One vector is turned by the same rotation once a tick. Each row is the vector after some number of ticks, and that number follows the row.
The counts run from 0 to 145.
[133  91 121 115 151 168 151 107 144 159 152 149 141 113 137 118 100 172
 153 144 147 172 105 130 118 103 121  95 143 116 121 152 146 143  99 112
  98 164 121 141 178 154 155  99 108 151 114 154 107 105 135 125 126 129
 138 138 162 156 181 126 123 174 214  83 145 137 108]  115
[123 104 108 113 120 142 172 140 150 150 153 158 101 106 174 144 132 182
 110 129 152 108 126 134 108  85  99  93 155 104 138 137 144 127 113 150
 134 167 164 138 154 160 186 117 103 113 117 148 117  89 139 192 155 142
 151 111 163 131 137 146 122 150 167  69 145 152 118]  89
[112 105 108 102 136 168 171 118 138 134 140 167 123 130 141 141 104 157
 169 128 168 142 131 133 115  93 107  77 167 125 146 155 138 125  91 134
 115 153 139 147 183 170 172 124 113 124  98 175 114 110 135 118 140 135
 130 133 159 140 155 122 115 157 187  74 169 137 105]  124
[144  92 104 114 136 168 170 124 140 143 140 165 135 123 132 147 116 190
 168 127 151 140 108 133 125  98 112  94 158 115 125 163 142 125  95 107
 107 165 154 139 166 161 166 101 113 152 112 142 117 110 131 142 137 121
 129 127 162 159 180 113 129 161 199  80 144 143 114]  119
[122  71 116 122 114 155 157 120 147 120 122 136 135 112 142 105 110 157
 132 139 156 166 111 130 114  98 120  84 182  55 130 146 145 132  89 127
 134 174 136 139 169 154 152  93 136 128  97 125  89  99 126 132 134 139
 135 170 162 169 155 126 149 157 190 113 154 144 116]  64
[107  80 121 115 127 170 142 151 145 145 119 154  92 115 159 120  89 157
 123 138 146 165 122 136  87 100 128  81 139 103 156 139 141 147  87 126
 119 164 131 140 164 152 162 112 116  93 107 172  81  58 111 121 127 153
 140 137 148 168 148 147  99 157 161  97 138 133 110]  9
[130 117 113 101 107 176 152 109 152 151 154 166 104  71 179 122 128 164
 150 121 147 143 140 145 124 107 102 111 136 117 144 158 147 129 110 115
 118 171 176 118 176 159 172 104 114 122  99 148 116 102 152 165 158 140
 143 132 175 132 168 145 119 147 185  94 114 147 120]  79
[116  94 115 103  97 173 155 127 145 127 120 151 117  90 149  94 113 166
 149 128 161 162 138 152 124  91 110  96 155  76 145 171 157 140  88 109
 126 181 160 121 180 164 148  91 129 110  85 134 105 112 138 128 146 136
 134 159 159 146 164 127 137 144 177 121 134 146 124]  69
[119 123 120 104 118 166 154 103 148 159 163 163 102  73 187 123 116 155
 141 125 157 142 143 140 118 109 102 103 134 125 148 146 144 130 109 129
 122 167 160 131 181 167 176 116 107 123 104 163 116  97 153 162 156 146
 148 128 175 125 157 145 111 149 189  83 127 145 118]  81
[142  97 100 108 135 163 173 125 140 139 139 165 127 127 134 145 114 194
 174 126 158 136 115 141 124  97 105  94 160 119 127 166 145 124  93 107
 110 162 157 140 168 164 171 100 113 145 107 147 119 114 134 141 138 119
 128 127 161 151 178 118 122 157 195  80 143 143 111]  120
[100 113 108 118 131 164 169 110 159 137 143 154 145 107 151 108 132 160
 151 158 155 153 128 142 129  69 119  69 157 111 130 141 126 141 101 159
 111 150 147 144 186 174 155 113 105 141 101 160 129 107 147 135 139 144
 136 152 153 119 171 115 140 155 197  91 169 139 122]  30
[130  86 123 102 137 159 143 127 141 169 142 154 126 106 141 102  95 193
 139 145 150 172 112 139 125  89 127  97 119 107 123 167 159 159  93  98
  93 172 132 124 174 157 147  88 103 133 121 150 120 110 137 137 132 124
 141 135 143 147 178 126 116 165 201 100 131 141 115]  112
[135 103 115 122 141 167 158 109 165 150 126 151 140 108 159 100 121 166
 145 157 166 148 109 128 124  86 138  88 146 100 129 117 131 125  88 135
 125 159 147 152 154 154 150  97 102 151 119 138 104  70 123 150 123 138
 140 146 158 145 179 124 150 163 214  92 131 145 116]  22
[124  76 109 121 112 160 159 126 152 115 117 141 134 105 140 108 114 159
 137 136 155 164 116 132 115  95 119  90 177  54 131 155 145 128  86 118
 134 176 146 133 171 154 150  91 137 126  95 120  88 100 125 131 141 135
 133 167 162 168 159 128 151 152 188 114 147 143 115]  65
[ 97  81 119 114 120 151 137 156 151 152 131 143 110 113 154  96 106 185
  91 155 141 168 117 132 107  65 131  78 129  81 142 154 152 169 102 138
  98 171 129 112 161 148 156 100 112  90 114 144 108  86 125 148 131 151
 146 137 130 146 146 137 120 158 160 103 149 139 112]  102
[106 104 121 110 111 180 150 102 150 132 143 152 122  70 161  96 108 139
 156 133 152 175 138 144 118 104 112  93 154  95 150 159 142 140  94 123
 114 175 148 124 187 158 150 101 131 114  86 147 101 108 144 117 145 153
 135 163 170 140 163 135 130 149 188 113 136 138 114]  72
[129  92 124 107 149 163 145 110 140 165 147 151 139 110 140 107  92 177
 153 145 155 178 110 130 122  99 126  93 132 117 123 156 148 155  93 109
  96 164 123 134 181 159 154  98 108 143 117 151 111 107 137 130 129 128
 143 138 154 153 176 127 117 172 212  85 144 139 110]  114
[125 106 125 105 136 161 144 121 156 166 120 148 118 108 164  82 102 166
 143 155 174 156 123 133 116  95 140  94 128 107 145 120 149 137  83 125
 133 162 135 147 165 161 145  96  98 129 122 159 106  65 121 142 126 138
 143 142 147 137 171 129 128 162 211  96 129 145 111]  19
[120 119 108 109 127 156 176 128 158 147 127 157 135 110 148 101 133 182
 155 155 171 134 131 149 136  66 118  83 147 105 130 143 138 133  92 134
 121 155 165 141 177 177 152  98  96 143 106 147 138 102 139 157 138 129
 137 141 147 117 175 112 151 151 200  96 148 148 125]  27
[100  82 114 111 115 152 143 164 152 152 126 142 107 120 154  98 115 196
  91 152 145 159 117 135 106  64 127  76 131  80 144 155 153 165 102 138
 105 173 140 115 158 154 160  99 110  86 112 144 110  90 122 153 134 144
 145 133 130 146 143 135 120 154 157 102 151 143 114]  101
[129  84 107  98 116 133 135 137 140 168 145 143  82 125 172 141 119 167
 109 116 143 164 126 116 116 116 129  91 130  81 128 145 158 162 113 119
 127 151 132 128 182 177 193 112  97 110 131 181 106  97 133 172 139 135
 142 130 138 155 138 125  97 160 174  82 146 122 119]  49
[109  91  95 116 116 176 134 128 168 148 122 145  96 118 183 129 157 149
 117 119 145 164 120 103 103 103 140  80 148  87 153 119 129 131 100 152
 127 148 161 127 160 153 184 117 120 114 115 162  92  60 117 160 135 151
 136 151 139 151 158 110 136 150 177  83 118 124 115]  138
[135  84 117 119 151 169 151 104 142 154 151 151 147 112 135 129  99 175
 158 140 145 165  99 125 115 103 121  94 148 114 120 154 141 137  98 115
  98 164 133 143 171 154 157 100 112 155 116 146 105 104 134 127 128 133
 136 140 168 162 179 126 123 170 213  82 143 136 108]  116
[148  65 104 112 121 126 156 142 138 142 121 136 108 134 147 135 115 180
 109 123 155 150 105 114 117 106 126  92 163  55 117 140 158 138  98 114
 148 163 140 137 157 163 178  95 114 127 128 139  93  94 121 174 134 126
 139 141 149 171 144 126 134 161 185  93 145 139 120]  56
[ 92 102 101  99 114 172 149 138 152 146 119 159  88 122 180 123 134 146
 134 120 161 153 142 120 108  99 125  74 153 105 167 136 136 135  93 150
 127 146 152 129 175 169 178 125 120  92 101 184 104  81 123 136 139 146
 134 143 138 133 144 110 119 146 165  82 144 129 107]  134
[101  68 111 132 125 166 167 149 132 131 145 152 112 120 141 163 111 171
 118 127 128 141 107 134  86  97  97  76 178 105 123 150 134 131 107 139
 109 165 142 145 168 146 183 127 126 119 104 153  90  91 120 134 138 150
 149 130 164 172 147 148 110 156 161  82 158 134 115]  1
[105  80 111 132 124 148 158 150 162 132 145 140 119 117 159 128 134 181
  88 150 135 143 103 119  94  68 118  76 159  78 135 136 128 138 109 168
 114 170 143 136 149 143 175 115 120 104 115 133  98  73 120 167 134 156
 149 132 151 155 133 143 129 158 158  86 161 140 113]  96
[111  97 120 103 102 174 152 118 143 135 127 151 117  86 154  91 109 156
 152 131 159 170 142 151 123  94 108  90 153  87 149 165 152 142  89 109
 124 179 153 116 185 164 144  97 128 112  85 143 110 116 141 123 147 139
 135 165 161 139 161 130 133 148 180 123 140 145 117]  70
[104 120 108 114 132 160 171 118 155 139 138 154 140 106 151 102 126 169
 151 157 167 146 131 147 134  65 118  72 152 110 130 145 137 139  96 150
 114 151 153 140 183 174 154 111 102 138 101 160 133 109 141 142 139 140
 138 144 151 117 171 115 142 154 197  91 165 140 120]  29
[125 105 108 118 116 145 170 131 149 144 158 162 106 103 176 148 138 184
 115 128 147 112 119 132 107  90  97  93 158 105 136 136 138 123 115 151
 127 170 172 137 151 157 189 121 105 119 118 143 112  84 139 192 152 142
 150 114 167 137 145 147 126 151 171  71 141 150 121]  88
[100  82 121 117 123 159 137 151 151 159 131 138 117 108 153  92 104 184
  94 157 142 178 113 132 103  73 134  74 128  83 139 151 145 169 103 140
  98 167 119 119 163 145 152  98 111  96 120 148 106  89 125 139 130 152
 149 142 131 149 151 140 121 158 169 104 148 137 106]  103
[133  80 112 117 125 176 139 149 156 151 104 156 101 113 159 117 115 168
 132 139 145 154 102 130  97 101 141  93 141  95 146 130 132 134  82 118
 124 165 150 139 146 145 160  98 113 114 118 144  82  45 103 144 123 141
 136 137 149 175 168 134 120 157 178 100 110 140 114]  13
[125  77 115 113 128 178 140 146 160 147 113 152 100 116 163 118 113 163
 130 138 143 162 104 128  94 101 140  92 139  97 145 127 130 134  87 124
 122 167 141 140 148 142 161  99 118 110 115 148  75  44 104 136 124 148
 137 139 149 178 164 141 116 158 177  98 115 133 110]  12
[137  83 112 109 127 166 140 137 150 168 135 148 123 109 138 108 108 204
 130 140 143 167 104 139 122  86 129  98 120  95 121 165 157 156  97  99
  87 173 143 116 163 150 152  81 105 130 120 136 113 102 132 148 131 122
 137 131 140 155 181 125 120 160 188 105 119 143 117]  110
[105  93  97 122 121 168 138 122 159 144 162 147 106 109 175 149 149 144
 127 123 119 173 116 115 107 104 130  79 142 104 130 152 120 161 125 154
  95 142 140 127 190 169 192 125 116 114 111 175 106  94 140 152 137 157
 128 138 147 157 154 115 106 152 170  84 153 115 121]  42
[109  78 109 125 118 152 157 167 159 136 130 144 111 118 156 121 133 195
  89 149 135 143 106 131  99  64 123  79 154  70 137 147 137 146 110 153
 109 169 150 125 145 144 168 104 119 100 112 130 104  77 116 172 136 146
 139 130 142 156 143 137 130 152 148  93 146 143 115]  98
[112  73 121 126 133 166 131 140 157 153 140 133 129 104 152  98 110 176
 101 156 130 184 100 122 102  77 142  85 129  82 131 150 140 163 104 137
  87 167 120 119 161 139 149  94 119 113 116 138  97  83 120 139 124 150
 140 145 140 163 167 134 127 166 180 103 139 130 113]  105
[ 97 106  98 110 116 164 143 128 154 147 158 153 103 106 173 142 140 148
 131 131 130 166 128 127 115  86 122  75 136 109 133 159 130 161 119 151
  94 141 147 120 198 177 186 126 110 107 104 178 120 110 145 142 143 156
 130 141 141 136 155 114 105 150 163  88 162 118 125]  40
